In the data rows, the value 128 means zero.
Here are some numbered points:
[108   0 215  22  78 172   0  94 212 112  56 119  46 161] 0
[163 132 148 150  66 114  88 129 113 140 170 169 174 116] 1
[ 72 136 119 136 137  81 108 115 103 115 104  88 130 195] 2
[227 194  89 190 115 162 167 162  61 171 220 168 220  61] 3
[ 94 143  87 135 202 127 213 138 121 124 134  29 133 169] 4
[191 193 103 172 129  87 192 160  66 160 236 149 201  72] 5
[224 163  91 175 144 181 198 164  83 161 191 115 207 101] 6
[113  86 177 100  74 113  37 125 108 129 126 107 124 181] 7
[214 177  84 171 131 166 171 150  98 150 173 145 199  92] 8
[127  60 197  71 112 143  74 113 190 148 138 151  92  83] 9
[241 172 122 171  93 160 164 159 105 164 234 193 212  45] 10
[119 139 147 138 107  66 121 135  78 150 185 119 161 108] 11
[129 120 124 128 147 131 144 129 135 123 139 106 117 117] 12
[214 172 116 160 115 125 175 164  79 172 222 141 201  82] 13
[131 158  82 153 171 159 190 137 114 126 117  97 145 151] 14
[ 24 122 115  98 135  84 102  99 160  73  36 154  46 159] 15
[142 127 158 123  88 119  95 142 114 140 157 170 143 122] 16
[ 32 107 140 106 133  85  97  96 157  79  43 134  45 165] 17
[203 190  97 173 131 145 191 157  86 158 223 151 219  77] 18
[104 134  82 157 147 147 169 139 116 119  91  79 130 185] 19
[194 189  92 172 100 164 145 145 109 135 152 195 181  87] 20
[206 148 125 156 101 154 138 145 105 152 181 164 181  66] 21
[154 129 121 131 107 169 106 125 130 125 111 137 145 152] 22
[ 98 132 124 102 156 112 151 121 174 117 123 148  91  92] 23
[107 157  99 151 139 117 148 137  93 113 125 108 149 157] 24
[170  64 199  84  60 173  32 110 182 149 122 200 115  86] 25
[ 74 203  55 173 197  80 220 135  94  96 103  87 141 161] 26
[132   0 218  33  92 192   1  99 206 121  83 115  62 145] 27
[208  99 173 118  84 125  83 131 130 164 224 189 150  39] 28
[101 116 140 102 175 103 147 118 167 128 141 121 104 102] 29
[  0 139  98 124 188  55 162 106 164  78  56 109  46 162] 30
[ 72 197  60 174 167  78 209 133  71  96 116  85 151 175] 31
[ 99 167  91 133 183  91 192 131 140 129 140 131 109 116] 32
[ 57 150 106 127 167 104 161 114 135  95  82  73  99 170] 33
[115 112 120 128 154 131 155 127 134 132 125  98 115 133] 34
[109 140  93 135 173 131 164 123 100 119 108  48 142 191] 35
[158  97 129 139  96 184  94 142 111 143 119 110 163 173] 36
[ 37 192 108 142 168  12 172 124 110 101 123 150 105 124] 37
[ 47 138 117 134 142  63 118 120 126 101  75 138  84 146] 38
[146  65 175  82 103 180  71 100 182 141 106 172  90  92] 39
[211 168 108 172 124 201 174 143  86 162 173 131 210 101] 40
[ 99 172  96 153 157 103 164 142  83 124 145 114 143 138] 41
[240 199  68 200 126 194 212 180  91 169 216 139 238  78] 42
[210 178  83 189 110 174 155 141 100 124 141 177 196 103] 43
[141  82 181  90  96 119  73 138 128 152 167 105 120 123] 44
[188 164 110 167 116 176 152 158 102 157 160 123 186 119] 45
[206 170  83 173 116 173 152 139 108 143 159 195 189  84] 46
[ 75 143 122 132 180 103 175 114 157 110  98 119  97 117] 47
[137 158  80 153 172 145 210 138 107 139 130  78 142 139] 48
[202 192  76 186 143 146 212 158  82 160 204 143 198  89] 49
[111 128 132 107 158 110 147 131 163 126 121 121 100  95] 50
[ 98 133  96 149 155 126 180 129  99 126 106  52 133 187] 51
[154  79 167  96  86 163  51 110 188 114  92 195  96 103] 52
[ 45 136 104 127 169  73 174 127 109 106  89  81  81 174] 53
[193 166 102 168 131 170 164 134 103 135 153 164 177  96] 54
[156 178 103 177  98 101 142 143  72 123 147 189 165 112] 55
[ 35 116 130  89 150  84 107  96 191  80  57 139  48 144] 56
[ 60 131 121 124 159 114 121 116 146 103  52 104  79 162] 57
[207 114 135 133 116 180 114 133 147 145 134 159 150 103] 58
Which five points above are nearest to each new point, looking only along the 5 directions in which the numbered points spread most? Their numbers follow each, nearest first.
[ 10 147 105 118 166  45 156 132 160  71  52 136  47 153] 30 38 15 56 17
[191 129 123 131  95 177 115 143 125 135 140 148 160 123] 58 22 36 45 21
[195 126 142 122 105 157 107 126 126 148 155 148 157  99] 58 16 21 1 22
[ 93 123 162 115 100  54  87 122  79 139 159 118 128 133] 11 16 44 7 2
[165  48 191  68 135 149  95 122 140 164 181  66 136 110] 44 9 12 34 39
[148  45 195  73  83 142  54 116 135 148 154 115 116 135] 44 7 9 39 25
[178 118 124 143 138 143 147 132  99 146 172  98 168 132] 45 12 54 34 36
[143  66 181  92  62 175  25 107 156 107  68 189  98 134] 52 25 39 9 27
[146  56 195  85  90 135  62 120 136 156 141 119 104 139] 44 7 9 39 16
[129  71 182  90 107 109  69 125 147 138 141 132 116 111] 44 9 16 7 39
[ 63 154 118 154 138  94 114 114  97  98  99 105 127 182] 2 24 38 33 53
[ 74  38 198  58  87 164  17  86 194 101  40 136  48 170] 0 27 52 39 17
[207 120 129 122 127 142 168 152  97 182 224  79 182  94] 13 45 6 40 21
[136 169  75 157 161 183 177 139 118 119 108 105 160 144] 14 48 19 24 35
[138  85 157  86  87 178  37 104 185 110  86 183 102 129] 52 39 25 9 22
[143 120 153 110  79 145  57 122 147 121 104 202 122  97] 52 16 39 25 1
[ 83 140 102 135 218 105 216 138 117 135 147  18 117 174] 4 51 35 48 53
[119 151 108 155 143 136 151 125 118 132 115 113 151 174] 24 19 14 41 34
[107 147 156 135  95  54 110 133 102 144 184 149 140 107] 11 16 1 55 44
[134  92 162  93  95 162  47 114 184 113 102 200  86  98] 52 39 25 9 16
[134 141 113 139 114 135 142 133 100 132 131 106 145 153] 24 12 22 34 41
[146 121 155 110  68 149  60 104 169 121 107 206 109  89] 52 39 25 16 9
[ 16 150  84 138 166  54 160 114 141  70  51 123  66 179] 30 38 53 33 57
[ 95 152  96 146 135 111 141 136 109 111 114 113 147 158] 24 41 19 2 34
[ 73 140 106 107 177 106 193 116 169 102  94 134  77  95] 47 23 50 32 29
[174 138 123 157  88 157  95 136 126 129 113 170 144 129] 22 58 16 1 36
[132  88 177 102 103 114  81 137 118 153 171 113 139 141] 44 16 7 11 1
[156 121 162 112  92 134  84 127 121 138 150 159 145 115] 16 1 44 22 58
[187 207  63 204 150 142 209 157  81 141 164 122 198 105] 49 8 6 18 40
[169  69 189  90  89 123  79 129 125 156 193 134 136  99] 44 16 28 9 1
[206 163 132 156  99 153 135 148 105 150 189 161 179  72] 21 46 54 20 13
[172  99 185 108  94 123  79 123 149 157 198 170 128  72] 28 16 44 1 9
[137  80 187 101  90 116  68 134  94 142 161 101 128 138] 44 7 16 1 36
[139  10 197  56  89 182  34 109 205 140  82 127  76 149] 27 0 39 9 52
